W: [ 52.2  72.0  84.2 -78.8]
R: [ 36.9  36.9  48.6 -56.7]
U: [ 42.7  61.1  70.3 -64.8]
C: [ 51.8  36.9  48.6 -44.3]
G: [-13.9 -20.8 -22.9  20.8]
then: [-13.9 -20.8] | [-22.9]
then: [42.7 61.1] | [70.3]
then: [36.9 36.9] | [48.6]
find: [ 51.8  36.9  48.6 -44.3] | C
find: [ 36.9  36.9  48.6 -56.7] | R

Zuzin: [ 15.8  -0.9   9.9 -39.8]
Sur: [  1.3 -30.7  31.8 -34.7]
nup: [ -2.6 -44.5 -25.4  74.8]
rek: [-16.5  20.4   6.9 -64.5]
Vapen: [-31.0  31.8  -5.0  41.2]
Nim: [ -2.6 -44.5  29.7 -22.6]
Dosod: [ -2.6   9.9  -0.9 -57.0]
Kofug: [ 32.6 -35.2  -9.2  41.0]
zozu: [-19.7  -0.9   9.9 -39.8]
nako: [ 26.2 -25.9  -3.8  41.1]
then: [-30.7  31.8] | [-34.7]
find: [ 15.8  -0.9   9.9 -39.8] | Zuzin
then: [ 9.9 -0.9] | [-57.0]
find: [ -2.6 -44.5 -25.4  74.8] | nup

D: [-25.2  -2.2  44.2  10.5]
B: [-25.2  -2.2 -30.3  27.2]
A: [-25.2  -2.2  68.4  27.2]
Y: [ 20.8  40.0  -8.7 -27.3]
F: [-27.4  38.6   2.2  28.0]
find: [-25.2  -2.2  68.4  27.2] | A
then: [20.8 40.0] | [-8.7]
then: [-2.2 44.2] | [10.5]
find: [-25.2  -2.2 -30.3  27.2] | B

vefis: [ 0.3 13.7  4.0 -0.2 16.7]
zofo: [ 36.8 -15.9 -19.6 -12.5  25.7]
Piti: [ -3.3  27.5 -12.5 -19.6  -0.6]
gagab: [ 29.2  -2.4  -0.4 -26.4  10.9]
Mokat: [ -3.3  27.5 -26.4  -0.4  -0.6]
Fasi: [ -5.2 -12.7   7.9   0.8  -4.5]
zevu: [ 0.3 13.7 22.8 -0.2 16.7]
Foma: [ -4.5  -4.8   4.9  -3.0 -17.3]
dip: [-0.7 10.9 13.8 -2.8  7.3]
Nomig: [ -0.5 -45.3 -16.4  12.4   7.5]
then: [-19.6 -12.5] | [25.7]
then: [-0.7 10.9 13.8] | [-2.8]
then: [ -0.4 -26.4] | [10.9]

labi: [  4.8  -5.6   3.6   5.7  -2.2 -18.0  -3.6  -2.0  -2.3   2.3  -4.1   1.6
   2.2  -2.2  -1.8  -3.3 -11.1 -15.6  29.7]
Zibir: [ 24.9 -27.4  87.4  38.5  -2.2 -20.7  -8.4 -26.4  -2.3  30.8 -18.1   1.6
   6.9 -20.0   0.9 -39.0 -10.1 -22.8  27.5]
Zumat: [ 49.3 -37.7  83.4  30.2  -6.2 -18.0  -3.6 -53.9   1.7  60.0 -26.4  25.5
   2.1 -39.3  -3.4 -68.8   2.0 -29.0  27.5]
zug: [ 4.8 -5.6  3.6  5.7 -2.2 -3.9 -2.8 -2.0 -2.3  2.3 -4.1  1.6  2.2 -2.2
 -1.8 -3.3 -4.7 -2.0  4.3]
bas: [  4.8  -5.6   3.6   5.7  -2.2  -3.9  -2.8  -2.0  -2.3   2.3  -4.1   1.6
   2.2  -2.2  -1.8  -3.3  -4.7 -34.0   4.3]
retiz: [ 11.6 -24.4  76.5  36.1  -1.7  -6.8 -15.5 -16.2 -14.3   2.6 -16.9  -4.7
   7.6  -4.8  -1.8  -8.2 -11.4  -8.3  27.5]
find: [ 4.8 -5.6  3.6  5.7 -2.2 -3.9 -2.8 -2.0 -2.3  2.3 -4.1  1.6  2.2 -2.2
 -1.8 -3.3 -4.7 -2.0  4.3] | zug
then: [ 87.4  38.5  -2.2 -20.7] | [-8.4]
find: [ 49.3 -37.7  83.4  30.2  -6.2 -18.0  -3.6 -53.9   1.7  60.0 -26.4  25.5
   2.1 -39.3  -3.4 -68.8   2.0 -29.0  27.5] | Zumat
then: [-14.3   2.6 -16.9  -4.7   7.6] | [-4.8]

Mumab: [ -5.6   6.7 -39.4  10.0  35.8   4.3  34.7 -49.1  -9.7  -9.5  -8.6  -2.3
  33.7 -14.4  54.6 -23.3 -38.1  29.8  32.1  34.0  -6.2  11.1   3.3  -2.3
 -15.8 -51.8  16.9 -24.1  28.5  44.1 -60.4   0.6 -17.2   0.5  20.3   3.5
  22.5]
rivu: [-40.0 -17.5  -8.3   5.8 -24.9  56.2 -61.0   6.7  -7.0   7.5 -17.7 -63.6
   5.6 -76.1 -16.7  27.0 -36.1  29.0 -39.7 -17.9   2.9  -1.0  26.8  50.1
  84.6 -67.4 -30.2  43.7  19.0 -22.2  16.5  12.6   9.2  -9.4  89.9  13.5
   6.9]
zada: [ 57.2  -1.4 -18.0   6.9  -5.0  40.2 -31.2 -11.8  -8.5   5.7 -16.2 -46.9
  14.0 -59.5   8.3  13.3 -36.5  31.0 -16.1   1.2  -2.5   0.9  19.3  32.7
  53.9 -65.9 -16.9  20.4  20.7   0.0 -10.4   9.1   0.1  -5.7  70.2  11.4
  13.7]
Buse: [ -5.5   0.1 -24.3  42.1  29.9   1.9  31.1 -27.6   8.3 -20.4 -18.0   0.8
  41.7   8.0  35.0 -40.2 -32.2  30.1  52.5  30.4 -17.0  -9.4  25.8 -43.0
 -34.4 -29.5  17.2 -47.6  34.7  43.8 -31.8  -7.1 -34.6 -16.3  23.2   0.0
  15.3]
buza: [-11.5  -1.1 -16.1 -10.4   3.1 -14.3 -13.2 -39.6  39.8  47.7  33.7   2.0
  30.1 -40.2   8.0 -32.2  35.0  41.7  45.5  39.5  54.3 -26.5  11.4   8.3
 -21.9 -37.0  57.1  -1.4   3.7 -38.3 -54.6   8.3   7.6 -24.0  26.2  23.3
  -4.2]
then: [ 41.7   8.0  35.0 -40.2 -32.2  30.1] | [52.5]
then: [ 17.2 -47.6  34.7] | [43.8]
then: [57.1 -1.4] | [3.7]
then: [ 11.4   8.3 -21.9 -37.0  57.1] | [-1.4]
then: [-24.3  42.1  29.9   1.9  31.1 -27.6   8.3 -20.4] | [-18.0]
then: [ -1.1 -16.1 -10.4] | [3.1]
then: [-14.3 -13.2] | [-39.6]

bagog: [-21.7 -15.4 -21.9 -24.3]
Tovim: [29.0 17.8 27.1 28.2]
vel: [-3.9 -4.1 -2.6 -5.8]
gil: [-43.8 -25.9 -38.3 -38.9]
mozuf: [ 17.8  29.0 -12.4 -17.5]
poket: [15.4 14.1 18.3 17.1]
gepu: [-82.1 -56.7 -73.1 -77.4]
Dobi: [-53.6 -34.6 -49.3 -58.8]
nimo: [-73.7 -50.8 -67.5 -74.5]
Delo: [5.7 8.3 6.4 3.2]
Pofe: [30.0 21.4 26.5 32.1]
nuve: [29.0 17.8  7.9 15.7]
find: [29.0 17.8 27.1 28.2] | Tovim
then: [17.8 29.0] | [-12.4]
then: [5.7 8.3] | [6.4]
then: [21.4 26.5] | [32.1]
find: [29.0 17.8  7.9 15.7] | nuve

vato: [-29.5   1.5  11.6   4.1 -84.1   6.0 -75.2   3.2]
fem: [-47.0 -55.8   2.4   2.1 -56.2  20.1 -55.7  10.4]
gup: [-46.4 -58.7  16.8 -27.7 -64.7  16.4 -52.5  16.2]
Mume: [-78.0 -81.6  11.6   4.1 -84.1   6.0  -2.2   3.2]
vedun: [-55.8 -47.0   2.1   2.4   5.6 -29.5   1.3 -24.3]
then: [-47.0 -55.8   2.4   2.1] | [-56.2]
find: [-78.0 -81.6  11.6   4.1 -84.1   6.0  -2.2   3.2] | Mume
then: [  1.5  11.6   4.1 -84.1] | [6.0]
then: [-29.5   1.3] | [-24.3]

fusoz: [ 0.3 75.9 75.9 77.2 77.2 75.7 76.9 77.2]
seta: [ 0.7 -1.4 -0.7 77.9 77.9 76.3 78.3 77.3]
nekap: [-0.2 -1.6  1.2 -0.4 76.5 76.6 78.1 77.0]
fuvi: [-1.8 77.2 75.9 75.7 75.9 77.2 78.4 78.2]
Teto: [-0.2 -1.6  1.2 -0.4 76.5 77.6 78.2 75.6]
savum: [ 0.2 -1.1  1.3 10.8 77.0 76.3 75.3 75.7]
Nog: [ 0.2  0.2  1.3 10.8 77.0 76.3 75.3 75.7]
zizo: [ 0.4 13.3 76.6 76.6 77.0 76.5 76.5 77.2]
zugab: [-0.6 78.4 76.1 76.6 76.3 77.0 77.9 76.3]
sotan: [ 1.3 -0.3 78.7 78.0 76.3 76.1 77.4 77.1]
then: [77.2 77.2] | [75.7]
find: [ 0.2  0.2  1.3 10.8 77.0 76.3 75.3 75.7] | Nog
then: [75.9 75.9 77.2 77.2 75.7] | [76.9]

